First come named turns, each shown by rows before and after it. For each pair of rows after them, which turns, in which order, take the first row to the second? The first pair is done for you.
k278 (before => after):
13	7	10	-13	15	-6	-3	23	-8	-1	-13	1	-7	29	-11	4	29	4	2	9	9	-6	-6	-7	-8	13	-18	5	-11	13	14	-13	16	5	-19	4	-5	8	-19	14	-8	18	10	-14 => 18	-20	-5	-5	5	19	-18	-15	-20	-10	-19	-10	11	1	12	7	-8	-5	-1	-3	-3	5	-3	-13	-5	12	5	-12	23	-31	-1	-1	21	-4	8	-6	-18	6	-20	6	11	-9	4	-5
-13	7	9	10	-4	4	0	6	0	5	-5	-2	-4	8	0	-8	4	2	-3	13	-2	-3	-6	-5	1	-3	-3	4	-7	6	-7	10	-1	1	2	0	-5	-2	1	-12	-4	2	-8	7 => -5	4	-1	7	8	-5	3	3	4	-2	-5	-6	3	10	8	-5	11	2	-11	12	3	3	-18	-7	-1	4	-3	-2	-2	-3	-2	8	5	1	0	0	-2	3	-4	1	1	8	1	2
5	-6	-12	-2	15	1	-3	-10	-2	-5	-2	-3	12	-9	13	5	0	-1	-14	-9	1	18	-9	-8	4	5	2	-3	15	-28	10	-1	10	-2	7	-7	-9	7	-7	12	9	-2	3	-4 => -8	-3	12	3	-21	12	-2	-4	-9	7	-1	0	-8	-12	-5	-4	-18	-1	8	3	-7	-1	9	4	-1	-15	2	9	-5	0	-6	11	-5	-6	3	-4	-8	3	5	-17	-10	-7	-12	8
k421 (before => after):
0	-25	5	-7	-6	-30	2	1	-13	-21	-15	13	19	-9	3	-16	20	10	9	6	-5	5	-12	-46	-1	17	-4	1	7	4	-3	5	-37	-16	28	-6	24	7	-13	5	11	21	6	-10 => -3	-29	15	-3	-23	-22	2	4	-15	-13	-16	16	16	-13	-4	-18	17	8	13	14	-11	1	-8	-45	-3	9	0	1	-2	6	-8	8	-41	-17	28	-4	24	8	-6	-3	9	14	2	-7
0	8	16	8	-7	0	-10	10	5	10	2	9	-17	2	1	-2	6	-1	-6	23	3	7	1	0	4	28	8	11	2	-20	19	-3	-3	7	15	-8	14	-18	9	-1	5	23	-12	17 => -1	12	15	8	-9	-2	-10	12	7	12	-1	7	-19	3	-1	-4	11	2	-5	25	7	5	12	1	4	27	6	12	0	-12	16	-4	-4	4	8	-6	14	-18	6	-5	5	24	-12	17
12	7	-17	-15	25	-21	-9	5	12	-13	3	-17	12	2	1	14	22	3	-17	-22	27	-5	18	14	-1	13	8	-9	6	1	8	-7	1	10	-17	-6	2	11	-11	38	-4	6	4	-15 => 11	-11	-17	-7	16	7	-17	-17	-2	-16	-11	-2	19	-16	12	7	-2	-13	-14	-21	7	20	-2	-5	5	7	17	-19	25	-38	3	7	5	0	15	-13	-9	8	-12	18	15	-9	4	-8
k316 (before => after):
8	-2	-25	-5	44	-19	1	-2	2	-8	0	2	29	-9	24	8	8	10	-15	-17	13	1	12	4	5	10	31	-12	21	-16	11	0	15	1	-12	-14	-4	11	-16	25	24	7	6	-10 => 6	2	-18	-5	33	-24	1	4	7	-4	9	-3	25	-1	14	12	13	17	-8	-10	18	-14	32	20	2	-1	29	-5	0	11	5	1	1	3	-33	-10	-6	11	-18	29	8	6	-5	-13
8	5	-13	-2	-1	1	14	19	28	16	-9	14	-2	-20	16	-5	24	-3	-11	-3	1	13	-26	-11	-4	-1	-13	6	0	-6	4	2	-5	7	13	3	20	3	-7	3	-1	29	18	-24 => 12	-9	-24	0	-12	18	0	-4	17	6	-11	-5	10	-40	19	8	-5	1	-6	-12	4	4	4	11	2	-10	13	-13	18	-19	-23	6	-9	0	13	-2	7	0	-8	12	2	3	1	-20
-3	-1	-1	8	3	-5	4	-1	-2	6	-4	8	0	1	0	-1	11	1	-2	-5	-17	-1	-13	-14	-5	9	2	-11	-6	-10	11	-4	10	-5	12	-9	-7	-7	-1	3	7	13	-5	-4 => 1	-7	0	7	-7	0	-4	-10	-1	5	-5	-2	3	-8	0	8	-6	4	4	-10	-13	-8	8	5	-5	1	14	-13	-1	-7	-1	0	1	-7	7	-10	-12	-7	-4	5	4	2	-13	-3
10	-1	7	-1	-21	4	-6	16	-1	5	4	3	-19	1	-25	-12	-10	8	4	3	2	-11	18	6	3	-6	-1	14	-12	24	-12	-10	-18	18	-9	0	9	-13	6	-3	-18	4	-8	22 => 17	-2	3	4	-4	7	0	14	2	0	-3	21	-20	4	-5	-22	1	-5	-7	7	-11	18	-23	-27	3	5	-13	14	0	-2	12	-9	-4	15	11	1	10	-14	6	-8	-2	12	13	14
Then:
Each pair is 2 to 3 turns apart.
-7	12	9	9	-11	5	16	26	0	23	-6	14	-12	20	0	-21	13	-12	13	20	-23	18	-39	-21	-9	3	-24	17	-29	14	13	4	-11	-2	13	8	4	-6	12	-14	1	13	6	-14 => -4	-9	14	15	-28	27	7	4	-8	18	-11	9	-2	-4	11	-18	-13	-19	16	14	-32	25	-33	-25	-3	-1	-3	6	-10	-9	-1	19	-11	-8	30	2	-4	-11	15	-18	8	-9	-1	-5 : k278 k278
-18	6	7	-1	-5	-9	-7	19	5	10	5	-7	-3	18	-11	-2	9	10	10	11	2	-13	24	6	4	-4	-8	4	-28	43	-7	-5	-5	1	-22	2	12	1	8	12	-19	8	-4	-2 => -2	-19	-27	0	8	3	-24	-17	-1	-14	-4	-15	23	-7	20	9	-8	1	-9	-11	-3	9	7	-2	15	7	10	-24	22	-22	-9	-4	5	4	6	-13	3	-3	-7	24	14	-10	1	-5 : k278 k316 k421
25	0	-15	-13	29	-2	5	-2	-11	-4	-15	0	13	0	11	21	12	1	-17	-6	21	20	-29	-23	7	23	-10	-6	8	-11	19	-5	-12	-7	0	-5	9	4	-6	16	22	13	33	-9 => 9	-7	7	-12	-18	13	-6	-5	-13	5	-6	-24	9	-8	-16	23	-15	14	9	4	31	-18	31	24	7	1	10	-2	-13	23	-16	4	-35	-6	-24	1	-3	-1	2	1	-1	-6	0	3 : k316 k278
-12	10	-4	-16	11	-22	0	15	4	-3	6	-17	3	-7	-8	12	-6	14	-3	5	17	-23	29	14	-5	-4	-3	3	-12	24	-1	-7	-6	6	-20	9	-4	14	-6	21	-7	7	-8	6 => 0	2	-21	-12	33	-19	3	5	5	-12	-3	-2	10	-6	16	4	0	0	-19	-1	12	10	-12	-16	-4	12	-7	-6	13	-11	16	-6	10	6	6	4	-6	14	-11	25	13	8	13	0 : k278 k316 k316
-5	-12	20	12	-26	26	3	2	-15	19	-13	29	-17	-1	-13	-20	-23	-17	12	6	-29	20	-20	-23	2	-15	-5	2	-2	-4	-1	17	-6	-13	19	8	-2	-20	11	-36	0	-10	-2	12 => 13	-12	-35	-16	10	-7	-18	-15	-8	-9	5	-16	25	-9	5	17	-17	9	-21	-28	22	-4	20	23	9	0	12	-26	26	-20	-15	-6	-4	11	-7	-8	-11	-3	-24	31	11	-11	-8	-4 : k421 k278 k316
4	0	-2	2	-14	11	-4	-20	-8	-2	2	-18	4	-18	-2	10	-13	14	-4	-8	4	-4	25	14	6	-1	7	-12	10	-9	-7	-5	3	0	2	-4	-1	0	4	0	8	-3	-23	-2 => -1	12	2	-2	-2	-1	4	4	-2	2	8	-17	-4	0	-10	11	8	21	-7	-5	13	-12	27	15	2	1	-5	-2	-4	11	2	-11	4	3	-13	2	5	3	1	10	-2	13	-24	-9 : k421 k278
-2	9	26	-8	-18	11	5	15	8	2	0	-2	1	0	0	18	-21	18	15	-2	-1	-24	25	0	-5	18	3	0	-16	12	-14	20	-7	3	-23	5	-2	-3	9	-14	12	2	-8	5 => -1	3	11	-16	-5	3	-1	4	4	-8	-1	-11	11	-4	10	26	-17	21	5	-13	7	-28	27	5	-1	23	5	-5	-6	1	-17	18	-6	4	-24	-2	-3	2	-3	7	17	3	-7	1 : k278 k421 k316
14	18	-5	-8	1	8	-2	-1	-6	15	6	-8	-7	4	10	12	4	10	-5	11	27	-8	18	33	-18	21	21	-4	1	17	-20	-27	-7	3	13	2	-9	-2	-2	-8	-4	-14	-20	-18 => 11	19	11	-1	-15	21	6	5	-6	28	3	10	-23	11	6	0	2	1	3	21	9	1	6	15	-23	17	14	6	-5	22	-13	-19	-9	-1	22	4	-7	-5	10	-32	-10	-16	-18	-7 : k316 k278 k278
-7	39	13	9	-2	-15	-2	11	15	26	18	8	-6	30	-15	-30	10	-4	16	-16	-7	-1	3	-4	15	-8	-27	13	-16	4	16	9	-1	-5	-2	5	-15	-11	27	-26	1	8	-2	7 => 1	17	-17	0	2	-7	-20	-23	15	11	21	-21	22	6	3	-8	-14	5	2	-38	6	-9	27	22	26	-7	-2	-17	12	-27	-3	8	0	-6	3	-8	-26	-8	11	1	17	-12	-10	4 : k278 k316
-4	1	5	-6	0	4	17	11	7	-2	0	17	-23	18	3	-12	18	-9	6	16	-10	11	-25	-18	-5	3	-16	6	-10	2	10	-8	3	-6	10	5	7	7	1	-4	2	9	14	0 => 5	8	-18	-16	17	-11	10	6	11	-13	10	-10	2	9	3	6	22	6	-8	-3	19	-7	2	9	2	12	-9	-6	-2	-3	2	-19	0	7	-8	-2	-2	10	-17	25	4	10	6	-10 : k316 k316 k278
6	0	9	-6	7	-13	10	1	2	-6	6	-12	-3	3	1	10	13	18	16	-3	25	-17	26	20	-12	1	0	-7	2	25	-7	-16	0	16	-19	-5	-8	6	-19	20	0	9	-7	-1 => 14	-13	14	6	13	7	19	-10	-1	-11	-13	12	-3	-6	22	-2	7	-1	12	-2	-1	22	-19	-25	-11	12	-5	-13	25	-14	14	-7	16	6	25	-6	-11	-1	-13	-2	15	7	13	7 : k316 k421
7	-5	9	2	2	14	4	-7	-3	-5	-13	14	2	-1	2	-7	-11	-16	-1	8	-22	17	-33	-18	0	2	-4	0	15	-19	7	14	6	-10	17	-2	-2	-8	4	-15	3	0	13	2 => 2	-10	15	7	-19	21	-5	-12	-6	1	-7	6	4	-8	-5	0	-20	-10	8	7	-20	4	-12	-7	2	-11	9	-2	14	-16	-9	18	-2	-14	15	-3	-7	-11	8	-19	1	-15	1	8 : k278 k316
-6	29	0	-2	-16	9	-18	-7	-2	5	11	2	-7	7	-24	6	5	-14	5	-9	8	-2	30	11	2	-10	-1	7	-11	20	-5	11	-12	7	-36	12	1	-12	13	0	-18	-6	-35	1 => -5	19	9	3	-23	25	-16	-17	-5	9	4	11	-11	-2	-17	-1	-10	-22	13	-4	-10	12	19	0	4	-11	0	8	-3	6	-4	22	-5	-3	-17	13	0	-18	22	-14	-15	-15	-32	9 : k278 k421 k278
11	32	-11	11	21	-11	10	11	-17	-10	2	5	-17	-12	28	-6	1	2	-9	7	-24	27	-16	-37	-2	-2	-1	-4	-1	-32	12	11	-15	-3	29	-2	13	6	7	-6	11	-2	15	-1 => 15	32	-26	4	36	-23	1	7	-11	-21	10	-14	-1	-13	33	11	7	12	-18	-9	-4	12	-2	-17	-2	4	4	-11	9	-31	4	-2	-20	6	17	-5	10	9	-9	20	12	1	12	-10 : k316 k316 k278
17	-7	-4	-18	18	-3	-2	28	13	4	8	-31	-9	3	3	11	24	-2	-8	0	19	-18	26	35	6	13	8	-13	-1	9	11	1	15	8	1	-6	13	10	-8	27	1	19	9	2 => 22	-21	-1	0	10	23	-3	9	2	7	-10	-12	-10	-13	17	2	1	-18	-9	5	-10	10	-10	2	8	10	9	-17	17	-26	16	18	19	-1	41	-7	12	4	1	2	13	5	19	10 : k316 k421
